One vector is turned by the same rotation once a tick. Each row is the vector after some number of ticks, and that number follows the row.
The counts run from 0 to 167.
[7, -8, 17, -11, 19, 5, 9, -9, 4, 7, -7, -14, -10, -4, 15, 0, -10, 1, 3, -11, 0, -15, -5, -1, -6, -8, -4, -2, 9, -12, 26, -13, -29, 7, 6, 15, -1, 2, 15, -9, -18, -7, -17, -6, -14]  12
[18, -2, 23, 0, 21, 19, 9, -9, 13, 9, -3, -16, -12, 10, -7, 2, -7, 3, -6, -8, 3, -19, 1, -5, -5, -7, -13, -2, -8, -7, 20, -16, -23, 17, 1, 5, 12, -5, 5, 4, -9, -10, -6, -8, -12]  147
[18, -6, 26, 5, 19, 14, 7, -10, 9, 9, 3, -16, -11, 10, -2, -3, -8, 4, -10, -11, 6, -15, 1, -7, -5, -9, -10, 5, -4, -4, 19, -13, -27, 17, -1, 6, 7, -9, 9, 1, -16, -8, -10, -7, -13]  106
[8, -8, 27, -11, 15, 6, 9, -4, 4, 5, 4, -16, -17, 1, 8, 1, -13, 5, -3, -14, 2, -14, 6, -4, -5, -3, -15, -5, 8, -2, 23, -18, -26, 5, 4, 12, -3, -3, 18, 3, -4, -13, -10, -5, -8]  165
[11, -11, 24, 2, 19, 14, 5, -7, 5, 8, -6, -15, -15, 4, 1, -10, -8, 4, -3, -12, 2, -12, 0, -11, -2, -13, -9, 0, -6, -6, 21, -13, -26, 17, 2, 8, -9, -3, 10, 2, -19, -5, -12, 0, -18]  36
[18, 6, 16, -7, 18, 10, 1, -3, 10, 12, -8, -16, -17, 6, 9, 10, -12, -9, -7, -6, 12, -12, -2, -11, -7, -3, -9, 0, -5, -7, 26, -19, -21, 6, 1, 7, 4, 3, 12, 3, -11, -19, -13, -15, -8]  55
[10, 2, 23, -4, 16, 19, 4, -4, 8, 8, 5, -17, -17, -8, 7, 4, -11, 5, -3, -11, 2, -14, 3, -14, -7, -7, 0, -4, 1, -11, 24, -18, -23, 9, 6, 7, -7, 2, 13, -2, -11, -7, -16, -5, -8]  0
[11, 4, 22, -2, 25, 11, 13, -10, 8, 11, -9, -17, -14, 4, 4, -1, -7, 0, -5, -1, 5, -11, -4, -9, -3, -10, -10, 7, -9, -13, 24, -7, -24, 8, -5, 14, 11, -2, 4, 0, -16, -8, -6, -4, -12]  2
[9, 8, 16, -3, 25, 11, 5, -9, 12, 10, -13, -15, -19, 0, 4, 13, -11, 1, 4, 2, 1, -16, -7, -14, -3, -10, -4, 2, 1, -5, 26, -18, -25, 4, 2, 8, 8, 3, 5, -7, -10, -8, -5, -13, -9]  30
[9, 0, 21, -11, 25, 2, 9, -8, 6, 13, -16, -15, -16, 8, 7, 0, -7, -4, -1, 2, 7, -7, -6, -7, 0, -7, -13, 5, -3, -8, 26, -11, -21, 6, -3, 14, 8, -1, 7, 0, -19, -13, -7, -8, -10]  126
[6, -5, 19, -12, 18, 2, 5, -10, 6, 9, -11, -14, -19, -4, 9, 9, -14, -2, 4, -7, 0, -16, -5, -8, -4, -7, -4, 0, 12, 0, 24, -24, -27, 3, 9, 10, -1, -1, 15, -6, -9, -10, -9, -11, -9]  58
[14, 0, 19, -11, 19, 7, 0, -4, 11, 11, -12, -16, -21, 3, 1, 7, -13, -5, 0, -4, 6, -15, 0, -11, -5, -2, -14, -2, 3, 2, 24, -29, -17, 7, 8, 2, 4, 0, 9, 4, -10, -16, -6, -14, -10]  59
[10, -1, 18, -9, 24, 13, 5, -1, 10, 9, -15, -12, -18, 8, 0, 0, -8, -2, -1, -3, 2, -13, 0, -5, -3, -6, -17, -3, -9, -9, 26, -20, -17, 15, 3, 5, 2, -3, 3, 8, -15, -10, -5, -5, -18]  155
[5, -6, 22, -7, 16, 15, 8, -4, 7, 5, 3, -16, -17, -6, 5, 1, -11, 4, 1, -13, -2, -19, 4, -4, -8, -8, -4, -8, 1, -12, 25, -21, -27, 9, 8, 11, -6, -1, 16, -2, -5, -8, -11, -2, -11]  41
[13, -3, 16, -9, 14, 9, 1, -5, 6, 9, -5, -17, -17, -6, 14, 5, -13, -7, -3, -8, 6, -13, -6, -11, -8, -5, 2, -2, 5, -6, 25, -20, -24, 5, 7, 11, -6, 6, 16, -6, -15, -12, -19, -11, -8]  54
[9, -3, 12, -4, 19, 12, 4, -9, 9, 6, -7, -10, -13, -4, 5, 9, -12, 3, 5, -9, -4, -17, -8, -9, -1, -9, 1, -4, 4, -3, 27, -23, -27, 9, 8, 7, -4, 4, 12, -13, -18, -1, -10, -12, -15]  145
[7, 0, 24, -15, 19, 17, 11, -6, 6, 7, 7, -15, -11, -3, 10, 7, -10, 6, 4, -14, -2, -19, 3, -1, -6, -5, -4, -7, 6, -10, 27, -18, -23, 5, 4, 10, 4, -2, 14, -5, -11, -7, -13, -7, -9]  120
[10, 7, 26, -18, 19, 5, 6, -7, 5, 13, 4, -19, -16, -3, 10, 8, -14, 0, 0, -3, 5, -10, 4, -8, -5, -3, -11, -1, 12, -2, 27, -19, -19, -1, 2, 10, 5, -2, 12, 0, -11, -11, -10, -9, -4]  166
[14, -2, 21, -2, 26, 13, 5, -10, 11, 14, -15, -17, -17, 3, -3, -7, -6, 0, 0, 1, 4, -7, -7, -15, -2, -11, -11, 3, -6, -5, 25, -16, -19, 15, 0, 4, 4, -2, 0, 0, -20, -6, -7, -6, -16]  35
[10, -5, 23, 2, 21, 9, 5, -5, 5, 5, -6, -14, -18, 10, 1, -2, -6, 9, -4, -10, 2, -14, -1, -12, 0, -10, -14, 3, -10, -4, 24, -15, -27, 15, 1, 7, -6, -2, 10, 8, -14, -8, -6, -2, -16]  73
[11, -3, 23, 4, 21, 13, 9, -6, 9, 4, -8, -14, -17, 12, 0, 1, -8, 4, -4, -10, 4, -20, 1, -7, -3, -10, -13, 1, -12, -6, 21, -15, -27, 16, -1, 8, 3, -4, 7, 8, -5, -12, -3, -3, -11]  110
[2, -2, 19, -10, 20, 9, 6, -3, 6, 3, -6, -11, -20, -5, 12, 4, -12, 4, 3, -9, -2, -15, 1, -7, -4, -9, -7, -6, 1, -7, 28, -21, -24, 5, 9, 11, -10, 3, 15, 2, -6, -9, -10, -4, -12]  4
[8, 8, 12, -13, 27, 16, 4, -7, 10, 13, -11, -14, -16, 3, 6, 5, -7, 0, 4, 1, 3, -10, -8, -9, -2, -7, -5, -1, -4, -11, 30, -16, -16, 8, -1, 7, 5, 3, 4, -7, -22, -4, -10, -7, -14]  117
[10, -4, 21, 0, 21, 8, 9, -14, 5, 6, -1, -13, -10, 6, 7, 1, -9, 10, 0, -11, -4, -15, -8, -5, 2, -11, -6, 5, 3, 0, 25, -13, -31, 12, 1, 11, 0, -3, 10, -9, -22, -1, -9, -6, -17]  144
[15, -10, 24, -4, 19, 12, 8, -4, 5, 10, -3, -16, -14, 6, 6, -9, -7, -1, -9, -14, 9, -14, 2, -4, -6, -7, -10, 0, -6, -15, 22, -8, -26, 15, -1, 11, -3, -3, 13, 8, -17, -11, -14, -2, -14]  160
[11, -5, 18, 1, 22, 9, 6, -7, 13, 8, -20, -13, -21, 7, -4, 0, -10, 0, -1, -1, 1, -17, -4, -10, -1, -10, -15, 2, -10, -4, 22, -20, -25, 13, 4, 6, 5, -1, 1, 3, -9, -11, -1, -6, -16]  31
[10, 11, 20, -17, 24, 15, 6, 2, 9, 8, -5, -15, -20, 2, 5, 9, -12, 2, 0, -3, 3, -12, 3, -8, -7, -3, -13, -6, -2, -7, 29, -23, -15, 6, 2, 6, 2, 0, 9, 8, -9, -12, -8, -8, -9]  5
[11, 0, 12, -5, 21, 13, 5, -11, 13, 11, -10, -14, -15, -3, 3, 10, -12, -4, 5, -3, -1, -20, -6, -11, -6, -8, -2, -2, 4, -4, 25, -24, -23, 8, 8, 6, 8, 4, 7, -11, -12, -8, -9, -13, -10]  67
[10, 11, 21, -18, 27, 11, 10, -6, 12, 11, -8, -14, -15, 3, 7, 9, -8, -1, 3, 0, 4, -12, -1, -6, -4, -6, -12, 2, 0, -10, 29, -15, -18, 3, -2, 11, 14, -1, 6, 0, -9, -11, -4, -10, -7]  84
[17, -9, 26, -10, 20, 8, 11, -12, 8, 16, -5, -18, -8, 9, 2, -5, -7, -2, -4, -8, 8, -10, -1, -1, -5, -7, -12, 4, 1, -8, 20, -9, -23, 12, -2, 8, 16, -9, 8, 1, -19, -10, -8, -9, -12]  52
[13, -10, 31, -6, 18, 3, 7, -14, 3, 9, 2, -16, -11, 9, 3, -2, -8, 7, -4, -10, 2, -9, -2, -5, 0, -10, -13, 4, 10, 4, 20, -13, -29, 11, 1, 8, 6, -8, 13, -3, -17, -6, -8, -8, -13]  61
